In the rows, zero is written as 128.
The same turns and mirrors carry the whole set onto itself and the rows of a family onto each other. Which other rows belong to the same family as each row named below? List them in the order they appear above.
These 15 rows form 3 families of 5 rows each.
dumo: [137 105 103 135 128 138 122 126  99 108 118 130 135 126 112 160  97 149
 101  77 120 141 143 167 125 134 127 136 142 120 125 128 143 105 162]
sed: [137 134 133 127 116 157 108 114 138 116 119 148 102 142 116 104 131 167
 103 120 151 133 176  93 147 124 104 151 125 119 152 115 140 139 150]
gutel: [122 107 101 137 156 150 105 150 116 128 121 118 142 125  97 147 109 144
 110 103 133 112 122 171 128 125 100 134 129 116 134 106 148 103 137]
Tapu: [139 130 142 116 102 138 120 105 133 119 127 144  91 138 130 109 136 177
 105 103 128 141 165 107 137 130 109 145 138 102 144 129 120 141 152]
dul: [148 140 120 102 108 137 118 125 138 112 143 135  83 126 136 123 140 169
  99  98 134 156 144 122 145 142 101 162 140 117 148 135 134 132 149]
Fabaf: [135 100 118 117 127 126 122 109 159  99  99 110 108 112 119 115 118 145
 118 117 144 137 163 128 113  83 150 107 119 119 106 169 129 133 151]
nin: [144 115 108  98 140 129 117 131 166 107 126  97 109 108 120 111 132 132
 121 130 148 140 115 155 133  96 133 120 113 127 110 178 141 118 135]
nen: [127 107 109 151 146 160 107 130 107 119 106 135 157 140  90 138  98 142
 107 111 140 113 150 151 136 119 118 131 122 126 134 107 155 104 151]
Zun: [147 110 104 102 127 123 125 118 160  92 116 105 102 106 128 125 122 137
 113 110 145 155 141 143 123  97 147 120 122 130 106 182 138 124 151]
pib: [133 106 113 124 142 143 110 117 165 103  97 110 121 118 106 105 118 135
 119 138 163 127 162 121 126  79 141 110 106 132 115 158 145 130 143]
mapul: [124  97 124 149 131 142 118 116 101 121 104 134 146 137 100 142  98 155
 109  91 117 116 155 155 118 119 126 120 135 105 124 115 132 112 158]
tibe: [130 111 100 112 155 140 105 141 175 110 112  96 112 107 110 112 129 132
 121 138 163 125 135 137 124  85 124 117 108 130 118 155 146 125 131]
gumu: [138 112 113 128 136 143 119 133 103 124 131 124 146 133 107 142 108 141
 108  99 119 129 109 184 142 136 116 135 132 116 126 132 144  95 148]
zipar: [128 137 125 117 131 154  99 137 151 129 131 132  96 133 115 106 144 167
 108 125 150 122 150 107 143 125  82 153 126 111 156 106 137 137 131]
Tam: [145 146 129 103 120 148 110 130 142 127 148 133  98 135 125 101 147 162
 106 124 140 138 123 127 162 138  89 160 126 115 151 130 140 126 134]

Same family as Zun: Fabaf, nin, pib, tibe
Same family as zipar: sed, Tapu, dul, Tam

The same turns and mirrors carry the whole set onto itself and the rows of a family onto each other. Which other rows belong to the same family as each row named below? List them in the order they appear above.
These 16 rows form 4 families of 4 rows each.
neb: [ 96 123 134 142 147 140 131 105 109 116 144 145 152 115 145 133 126 128
 124  96 129 131 140 114 169 117 142 111 165 116]
Poref: [ 98 133 124  90 149 150 117 139 135 131 116 122 118 150 133 106 162 152
 126 132 128 139  91 144 132 132 146 127 141  98]
Gisun: [142 103 125 160 129 126 135 158 101 140 131 126 145 114 132 146 102 131
 124 152 125 115 124 137 122 142 115 138 132 115]
nomur: [134 120 114 114 179 126 131 162 123 115  98 119 121 114 152 122 136 123
 167 125 123 122  99 135 108 149 121 114 128 136]
Vup: [130 130 125  95 174 126 124 171 115 112 107 108 124 111 138 113 132 113
 158 131 125 121  99 136 118 140 128 114 113 134]
relag: [123 120 137  71 142 142 105 124 130 120  97 119 124 131 128  96 157 137
 135 126 130 135 101 129 154 134 145 130 149 105]
Sal: [131 103 125 155 144 136 128 146 101 146 156 113 156 114 123 146 115 129
 118 142 118 113 127 136 120 116 125 146 150 102]
vum: [138 120 121 108 164 115 122 158 116 121 106 110 124 115 147 134 137 133
 176 125 126 116 109 127 106 144 122 128 130 149]
dotuf: [102 142 128  84 139 135 124 122 124 117 106 127 126 146 118 103 160 130
 116 123 129 137 103 144 160 120 150 125 145 105]
pido: [132  92 112 160 131 115 125 148 104 142 135 115 146 122 129 161 109 134
 121 142 138 115 125 143 123 135 120 138 142 111]
biko: [105 104 136 134 148 132 136 106 108 114 140 145 141 104 143 142 113 126
 122 101 140 127 134 134 167 135 128 103 183 116]
vatoz: [109 131 127  83 146 148 115 118 128 126 100 124 134 145 116  99 158 141
 133 138 125 145  99 137 156 124 139 126 148  98]
badev: [ 89 120 137 148 133 141 141 106 114 121 147 149 140 111 146 136 117 133
 118 110 124 123 137 121 171 129 151 123 147 120]
menil: [ 98 119 135 137 144 145 127 104 125 103 143 135 158 114 145 123 121 132
 128 105 128 138 138 125 174 135 153 111 173 108]
zopu: [126 133 114 102 175 116 125 146 121 111  89 135 123 124 141 119 125 130
 179 138 135 111 101 123 114 135 118 112 141 135]
Mam: [134 102 108 162 127 113 131 150 110 134 143 118 149 121 130 147 100 143
 137 137 139 104 139 140 141 140 133 142 149 112]

Same family as nomur: neb, pido, vatoz
Same family as Mam: Vup, relag, badev
Same family as Gisun: vum, dotuf, menil

The same turns and mirrors carry the whole set onto itself and the rows of a family onto each other. Which other rows belong to the same family as each row named below? List them in the order they appear above.
These 40 rows form 8 families of 5 rows each.
gogal: [102 151 116 148 130 116 105 123 137 144 131 109 119 172 155 155 148 115
 124 110 126 116 106 162 151 140 111 112 132 143 129 137 147 131 132]
vanog: [140 103 114 138 121 120 104  94 107 126 152 111 133 107 109 121 125 144
 137 148 133 110 135 103 119 153 117 135 127 103 143 143 120 140 110]
Gevi: [121 136  86 154 142 138 126 140 117 160 133 118  95 169 153 132 144 137
 136 124 129 111 125 137 118 146 119 113 145 147 125 149 155 142 125]
silan: [123  99 140 114 147 127 128 136 137 149 109 139 120 131 139 118 139 107
 132 120 117 146 123 121 150 145  92 119 101 134 122 111  96 125 137]
Sasul: [135 141 153 134 131 136 124 100 132 124 150 112 119 151 109 135 142 130
 132 115 145 126 100 132 103 138 168 151 136 112 164 123 119 138 130]
toz: [124  95  87 135 118 137 126 117 115 159 145 136 119  94 143 110 122 131
 134 133 149 116 135 123 127 139 130 115 132 109 143 147 127 139 122]
Tek: [104 151 119 154 103 139 121 115 150 107 116 112 115 159 121 151 104 120
 134 133 114 116 103 129 128 132 121 132 135 101 130 144 147 121 140]
sadit: [108 109 147 103 153 119 129 150 135 145 121 137 115 129 131 143 147 107
 120 139 148 144 112 126 142 146  94 117 120 137 112 104 113 140 137]
Ped: [130 128 103 150 110 142 144 117 138 113  93 114 107 157 105 133 107 133
 137 124  95 142 119 102 116 148 118 131 112 117 134 137 119 128 129]
dipu: [113 158 156 126 120 132 111 104 129 124 144 112 128 142 111 134 134 124
 127 132 137 118  99 124 117 134 156 137 144 114 173 120 124 131 147]
Gor: [143 146 132 116 129 131 134 128  91 121 137 105 125 152 102 125 134 142
 140 116 154 101 113 134 106 133 150 167 127 128 147 132 129 124 125]
romi: [126 136 126 151 117 126 147 131 135 114 113 107 111 171 115 136 104 134
 136 133 102 111 125 115 112 134 129 165 112 127 130 123 156 128 143]
vek: [120 133 133 124 137 121 143 107 130 109 126  90 126 158  97 140 155 153
 130 114 133 121 107 127  98 122 147 145 144 141 154 119 129 143 131]
zet: [136 107 120 141 114 127 101  96 123 139 162 138 124 106 128 131 132 106
 144 137 151 125 131 120 137 152 138 122 115  96 151 149 112 134 109]
lusuz: [120 138 106 165 137 124 106 121 134 146 131 121 102 181 154 153 150 115
 132 108 125 125 116 157 146 149 115 121 116 141 119 143 140 147 114]
Tobe: [129 134  82 139 132 122 123 146 102 145 121 117 111 173 138 137 137 117
 143 117 139 112 138 155 152 127 114 133 109 162 117 144 137 145 116]
gezo: [114 139 110 138 113 141 132 145 108 102  92 114 108 163 114 129 110 139
 135 118 125 118 116 137 127 119 118 165 101 123 114 137 132 139 134]
mufe: [131 139 155 112 134 114 129 124 111 128 151  79 120 134 114 132 153 143
 117 120 140 139 117 119  93 154 140 144 129 129 160 129 135 137 123]
Sabon: [147 110  97 120 114 132 121 118  99 134 139 133 133 105 105 122 113 124
 143 139 168 110 134 128 138 134 135 146 117 116 139 135 103 136 115]
nuko: [147  98 125 123 121 118 113 119 128 129 154 123 132 103 120 134 134 113
 150 160 159 118 157 113 133 155 126 142 117 125 141 136 114 117 122]
lat: [ 91 125 104 143 109 155 144 132 129 114  93 128  98 134 125 121 119 148
 132 125 126 130 110 119 105 122 134 134 124 107 132 140 136 143 146]
matob: [127 135 130 131 112 111 132 102 114 119 129 116 134 125 103 141 146 153
 127 121 151 112 108 122 107 152 160 160 118 127 163 112 118 131 132]
Pemi: [136 137 103 140 145 118 136 129 127 147 116 115 110 181 135 151 162 122
 140 104 116 128 116 133 132 164 108 108 126 163 129 138 128 118 115]
bifi: [122 115 133 103 146 132 111 153 101 141 126 140 119 134 129 119 147 104
 146 138 162 123 138 138 155 124 112 138 102 148 124 121 103 141 133]
mizib: [125 144  92 145 136 111 132 137 117 153 131 115 100 173 130 161 144 118
 130 134 125 125 125 121 129 161 110 102 132 157 125 139 154 145 110]
zemaz: [110 101 148 121 145 130 117 134 148 147 137 143 114 138 149 129 148  83
 140 125 141 144 130 142 158 120 120 120 107 131 132 121 113 142 135]
duk: [ 98 132 113 138 103 129 146 132 132 106  96 108 102 144 105 140 111 133
 121 132 110 152 119 105 113 131 124 132 108 118 135 132 138 154 136]
ruz: [116 103 124 123 140 106 125 135 127 164 128 144 126 135 145 129 142 104
 130 134 134 124 141 134 162 133 115 130  97 159 135  97 118 148 139]
muved: [126 115  93 147 153 114 105 121 129 144 131 110 119 163 136 149 160 130
 132 133 134 119 131 143 145 147  92 113 136 163 111 129 123 155 113]
lozat: [ 96 123 118 146 123 124 137 128 119 113  98 125 106 163 119 132 123 129
 143 132  91 112 122 102 128 125  99 128 108 120 118 138 153 140 133]
dotuk: [ 96 104 134 113 151 147 123 154 135 142 114 140 104 128 153 120 159 123
 133 131 154 137 121 139 131 128 108 120 128 135 116 123 114 138 149]
tiko: [122 125 116 132 106 123  93  97 130 137 160 116 135 105 130 137 134 106
 137 144 154 123 134 130 145 143 135 110 132 113 162 149 117 130 122]
Vibu: [107 136 129 157 109 140 138 120 142 104 110 124 101 165 123 142 113 118
 142 115 109 125 104 125 120 129 130 144 110  96 126 147 148 129 132]
sir: [136 135 155 114 135 128 134 113 114 127 127 102 122 140 109 119 158 139
 133 108 124 141 113 109 102 154 146 138 118 131 172 122 106 121 133]
vabem: [111 131  99 152 124 110 119 139 133 121 105 114 110 167 143 164 159 129
 140 124 134 119 132 146 140 155 103 135 105 160 108 139 139 131 124]
mosa: [106  87 144  99 147 111 137 125 128 139 132 139 134 116 125 122 154 105
 142 131 140 121 130 118 146 113 113 117 118 137 139 111 116 136 134]
gapa: [100 116 145 122 132 126  99 130 148 144 139 125 125 128 153 126 130  89
 130 138 130 136 131 143 166 119 104 115 116 127 135 124 120 136 147]
rud: [126 133 142 119 143 146 123 129 114 135 148 100 109 134 129 113 159 152
 133 129 156 124 119 127  87 142 149 142 149 126 157 138 128 132 138]
Taba: [157  96  98 129 121 121 127 102 128 147 148 111 133 107 123 126 134 120
 139 121 134 137 142 119 132 161 121 115 121 125 149 147 104 117 104]
fofig: [137  93 101 123 114 109 137 112 122 150 153 118 133  91 122 135 112 120
 120 133 144 128 130 118 131 151 116 118 124 107 136 138 130 133 105]

Same family as gezo: Gor, Tobe, Sabon, bifi
Same family as Vibu: Sasul, zet, lusuz, zemaz
Same family as rud: Gevi, toz, lat, dotuk
Same family as silan: Ped, Pemi, sir, Taba
Same family as duk: sadit, mufe, mizib, fofig

The same turns and mirrors carry the whole set onto itself and the rows of a family onto each other. Which other rows belong to the same family as each row named below? List them in the order they appear above.
These 32 rows form 4 families of 8 rows each.
goza: [ 89 119 106 130 147 123 166 100 117 124 145 104 109 139 137  82 123 133
 136 135 112 142 154 118 181 126 111]
kop: [102 130  91 139 132 110 181 106  77 118 154 108  94 153 132  88 122 107
 105 132  98 130 116 102 147 140 125]
Pibi: [140 127  99 126 114 112 104 106 110 110 195 105 132 149 101 107  96 141
 106 143 101 112  90 120 134 111 111]
nibi: [116 115  86 130 138  81 143  97  89 131 142 102  81 156 122 103 129 102
 110 132 118 131 112  96 168 119 117]
Farip: [107 127 116 105 124 101 104 110 131 105 161 101 130 126 121  91 108 134
 141 164 126 112 143 128 148  99 115]
folet: [129 146 115 125 122 104  87  97 125 107 138 108 121 131 123  83  95 124
 131 151 121 107 138 100 146  93 106]
nokon: [111 114 102 139 133 140 174  97 120 139 175 119 139 145 139  90 115 145
 125 108 100 132 137 118 172 132 111]
vog: [101 128 105 134 121 132 192 111  96 128 160 120 138 139 140  80 118 123
 128 123 103 128 137 104 151 137 134]
bove: [114 129  91 144 121 128 191 110  88 123 171 120 122 148 134  90 117 121
 104 119  94 129 113 103 143 141 129]
geze: [100 117 109 121 126 109 152 104 104 138 129 105 127 141 120  85 129 118
 151 136 132 136 149  90 183 115 130]
gaf: [131 133 100 105 137  94 107  89 105 128 146  99  78 151 111 103 107 101
 109 151 110 117 111 115 141 100 121]
mak: [142 138 113 111 106 148 134 112 146 130 166 125 154 128 118  99 101 144
 129 137 108 128 127 111 139 100 139]
Fudim: [145 126  89 161 102 104 169  89  96 127 185 122  93 146 125 122 112 123
 109 106 102 140 120 115 149 124 123]
Besu: [142 146 103 135 123  99  86  97 119 100 150 108 106 139 116  95  93 123
 108 147 111 110 113 100 137  96 101]
rok: [123 118  89 151 134 134 166  97  98 129 179 108 112 163 117  99 111 139
 101 111  89 141 103 110 167 139 107]
rit: [133 130 105 153  92 126 181 102 119 126 176 129 127 126 132 112 116 139
 136 113 111 148 150 114 155 118 135]
mese: [154 144  87 144 115 106 126  91 101 136 176 121 107 129 117 121 104 149
 109 136  95 106 100 123 122  86 123]
Rorub: [132 145  97 134 126  91 109  85  80 134 145 100  85 134 102 107 108 134
 129 156 109 109 116 119 138  83 125]
rer: [141 117  75 145 119 108 167 112 115 127 175 124 113 147 130 118 125 130
  90 114 101 136  91  97 151 122 119]
depa: [112 132 115 143 103 113 164  96  97 124 145 109 105 133 118  98 120 123
 156 132 125 151 167 109 172 116 136]
kuv: [153 146 104 140 111 117  97 102 130 107 167 121 133 137 121  97  89 137
 106 135 105 110 109  99 132  98 104]
pori: [120 148 112 127 117 113 121  97 103 133 136 107 119 117 110  96 111 149
 158 162 118 117 148 116 146  78 137]
Veb: [116 136 124  96 124 123 113  97 120 134 133 102 123 136 109  86 105 117
 150 155 125 123 148 110 155  96 135]
Maf: [157 135  91 120 119 121 127 104 132 123 179 121 109 142 118 119 102 128
  88 132  94 124  90 115 124 104 125]
mis: [ 89 128 103 129 132 115 181 107  84 123 142 107 110 144 138  77 123 110
 129 136 110 128 143 105 156 135 130]
Zal: [128 122 114 113 110 118 113 107 132 121 191 115 160 132 122  98  99 146
 131 138 113 104 126 129 139 104 114]
sel: [100 123  92 142 148 115 158 100  95 114 148  94  81 157 116  92 121 128
 111 138 100 149 119 110 176 133 108]
Nat: [124 128  99 150 112  92 153  85  76 125 154 101  71 152 111 109 117 107
 131 127 116 144 137 109 164 121 126]
Ziv: [143 147 103 136 106 126 138 103 123 136 167 128 140 110 124 109 107 165
 135 143 104 114 130 122 130  80 136]
Luz: [139 146 116 131 111 122  98 102 136 112 155 121 149 128 126  87  91 139
 130 138 115 108 136 100 141  94 109]
mas: [126 120 100 135 108 136 173 119 129 134 162 128 158 132 129  99 125 145
 129 118 114 141 128  92 166 118 134]
Tufuf: [120 131 102 116 127  94  96 110 108  95 165  90 102 144  98 101 107 129
 115 169 114 121 109 120 143 104 111]

Same family as depa: Fudim, rit, mese, Rorub, pori, Nat, Ziv
Same family as kop: folet, vog, bove, Besu, kuv, mis, Luz
Same family as Pibi: goza, Farip, nokon, rok, Zal, sel, Tufuf

